In the rows, 128 means zero.
Which row each row swaps with, under one turn or mirror:
The rows were stretched afterwards, more along some directions than others.
gar: [107 154 108 123 140 151 129 119 144 118 130 114 136 136 162 133  96 122
 171 154 147]
liv: [158 121 100 135 152 174 124 141 135 144 147 130 135 143 140 102 138 127
 146 130 107]
zof: [168 138 138 104  87 170 136 112 137 107 102 134 180 141 114 101 110 141
 125 132 108]
Lod: [125 106 107 116  99 152 130 153 126 122 106 121 120 100 156 120 131 131
 136 124 126]
gage: [157 139 138 101  87 167 140 116 135 112  96 132 175 136 123 100 118 148
 123 132 106]
mes: [117 163 104 129 155 144 128 123 140 117 130 125 133 148 150 121  98 134
 177 143 144]
Tupa: [165 104 146 136 145 129 134 118 146 103 115  80 132 158 139 102 130 134
 139 110 113]
nozag: [160 137 111 131 136 161 121 118 131 129 120 163 138 158  95  90  87 118
 163 138 132]
nipa: [156 120 122 137 130 158 125 131 118 135 102 121 167 140 122 114  96 128
 102 114 130]
Zev: [119 106 114 124 126 146 107 143 129 122  95 122 106 110 149  99 128 146
 145 122 138]
dafe: [157 129 103 118  88 159 159 143 117 118 125 137 137 131 139 102 124  99
 137 120 116]
Loke: [164 140 117 127 134 159 119 117 133 128 120 167 144 165  93  86  91 126
 158 133 129]
vekit: [121 100 112 137 117 188 127 135 114 138  90 154 124 113 134  81  80 109
 154 140 147]
zeg: [120 120 111 124 151 140  97 141 133 117  91 126 123 116 159  84 129 156
 151 130 136]
rovi: [117 117 110 126 131 121 142 132 140 139 106 107 166 137 152 149 119 140
 122 140 114]
sozu: [143 139 142 125 147 144 127 129 150 112 118 110 164 159 139  58 109 106
 140 130 151]
gokur: [162 143 120 124 127 165 120 118 130 131 126 163 143 162  91  97  89 120
 161 135 136]
rak: [160  94 152 129 149 131 121 115 142 107 114  91 132 148 141  99 126 140
 135 115 117]
vebap: [168 133 117 121 135 163 121 112 132 127 118 166 145 164  93  81  89 118
 154 133 126]
lozu: [150  92 131 136 103 138 128 153 120 145 101 105 169 106 121 106  82 104
 119 116 132]
natin: [148 148  87 143 152 145 121 124 145 137 143 132  98 146 140 113 122 108
 150 128 126]
kam: [160 120  90 137 153 162 132 144 144 149 149 126 121 143 148 104 150 123
 141 120 105]
tugo: [158  96 112 132 143 132 124 125 132 130  95 122 169 141 130  59  89  98
 124 118 113]
daman: [151 158 118 127 142 146 135 110 130 110 120 136 147 167 117  87 122 163
 163 119 116]
gusi: [116 144 147 120 126 166 123 109 123 112  76 135 170 134 141  79  85 173
 135 133 153]
vof: [153  97 152 121 135 131 128 115 134 102 105  99 134 134 143 120 124 145
 130 122 113]
pipuz: [156 103 123 134 141 193 118 155 135 137 123 126 138 129 132 101 148 150
 150 122 117]
mada: [149 127 123 122 154 153 100 108 150 132 121 155 135 157 101 122  90 133
 163 154 134]
fisar: [151 103 150 111 128 204 108 139 137 128 108 135 151 117 132 102 139 161
 159 134 122]
veken: [140 160 134 114 124 164 125  93 146 114  95 121 131 150 141 106 114 145
 151 152 152]
lifi: [137 138 137 103 126 182 124  96 155 118 100 122 131 128 152 109 123 139
 164 157 114]
Siluz: [107 134 114 122 124 165 130 138 128 123 123 114 124 122 158 152  99 104
 144 147 154]
Lon: [126 107 118 121 120 151 111 152 122 129 101 128 105 102 153 109 133 148
 143 118 135]
gol: [131 162 150 131 112 163 131 132 126 128  96 113 144 135 123 107 104 146
 147 139 165]
Kivek: [159  92 110 134 138 136 123 129 131 133  93 120 169 134 127  66  84  97
 128 120 115]
mok: [131 130 148 140 109 161 125 155 114 147  99 115 158 114 113 115  86 137
 137 126 161]
muf: [146 136 133 117  92 148 119 126 161 119  98 113 153 121 130 121 115 138
 133 136 108]
Fuvis: [135 149  94 131 155 148 117 127 147 165 121 126 177 140 134  85 100 146
 150 129 111]
taru: [111 152 106 120 139 160 133 130 136 120 129 118 132 134 169 137 102 123
 165 150 148]
Riko: [154 103 113 139 151 139 118 122 133 131  87 123 161 144 127  53  92 105
 128 122 116]
Siz: [160 138 136  98  85 168 134 115 141 112 101 134 180 137 122  95 121 148
 135 135 104]
Lezar: [139 150 147 112 131 160 113 123 147 117 119 133 161 144 131  72  99 105
 144 139 171]
Meni: [115 132  94 118 137 169 123 139 147 167 100 135 168 120 151  58 119 148
 165 148 111]
vel: [157 135  93 140 152 154 123 130 147 141 150 120 104 150 147 108 133 109
 143 121 122]
Dubu: [151  95 131 143 115 143 135 149 118 139  88 108 169 113 115  86  74  86
 118 119 125]
leko: [138 141  97 175 142 123 116 151 139 147 100 114 113 129 119 114 122 127
 154 119 117]
mev: [140 119 112 128 151 146 107 116 151 137 130 148 137 154 108 142  80 129
 162 152 136]
savi: [126 111 100 111 131 185 124 140 134 163  92 149 124 121 146  69 148 159
 163 146 113]
taf: [159 125 157 135 144 128 121 125 136 109 115 101 148 154 125  64 114 117
 129 114 130]
tutef: [162 126  78 139 154 148 129 137 147 144 150 122 106 156 151 105 145 116
 140 114 117]
Sivi: [163 118 154 144 151 124 130 123 146 104 117  86 143 155 128  85 119 125
 138 113 124]
kav: [151  94 133 110 124 184 115 122 122 145  82 149  85 126 130  97 145 157
 142 129 129]
vovak: [156 133 114 132 130 153 124 127 126 140 110 120 174 142 121 112  93 132
 108 110 126]
fetat: [141 143  92 132 155 149 119 133 134 154 108 133 189 136 130  84 100 152
 125 126 115]
basi: [150 114 142 116 128 154 100 121 122 125 102 150 105 125 119 116 110 141
 127 128 168]
Pofon: [161 131 116 140 131 155 125 130 123 136 113 119 168 142 118 115  96 130
 112 109 123]
boga: [153 135 143 107  88 160 119 121 153 116  97 122 154 121 124 126 118 134
 124 142 114]
baf: [159 137 136 105  83 168 139 113 141 108 104 132 180 141 117 107 110 139
 132 137 106]

gusi swaps with vekit
leko swaps with rovi
Fuvis swaps with lozu
pipuz swaps with sozu
Pofon swaps with tugo
gol swaps with savi

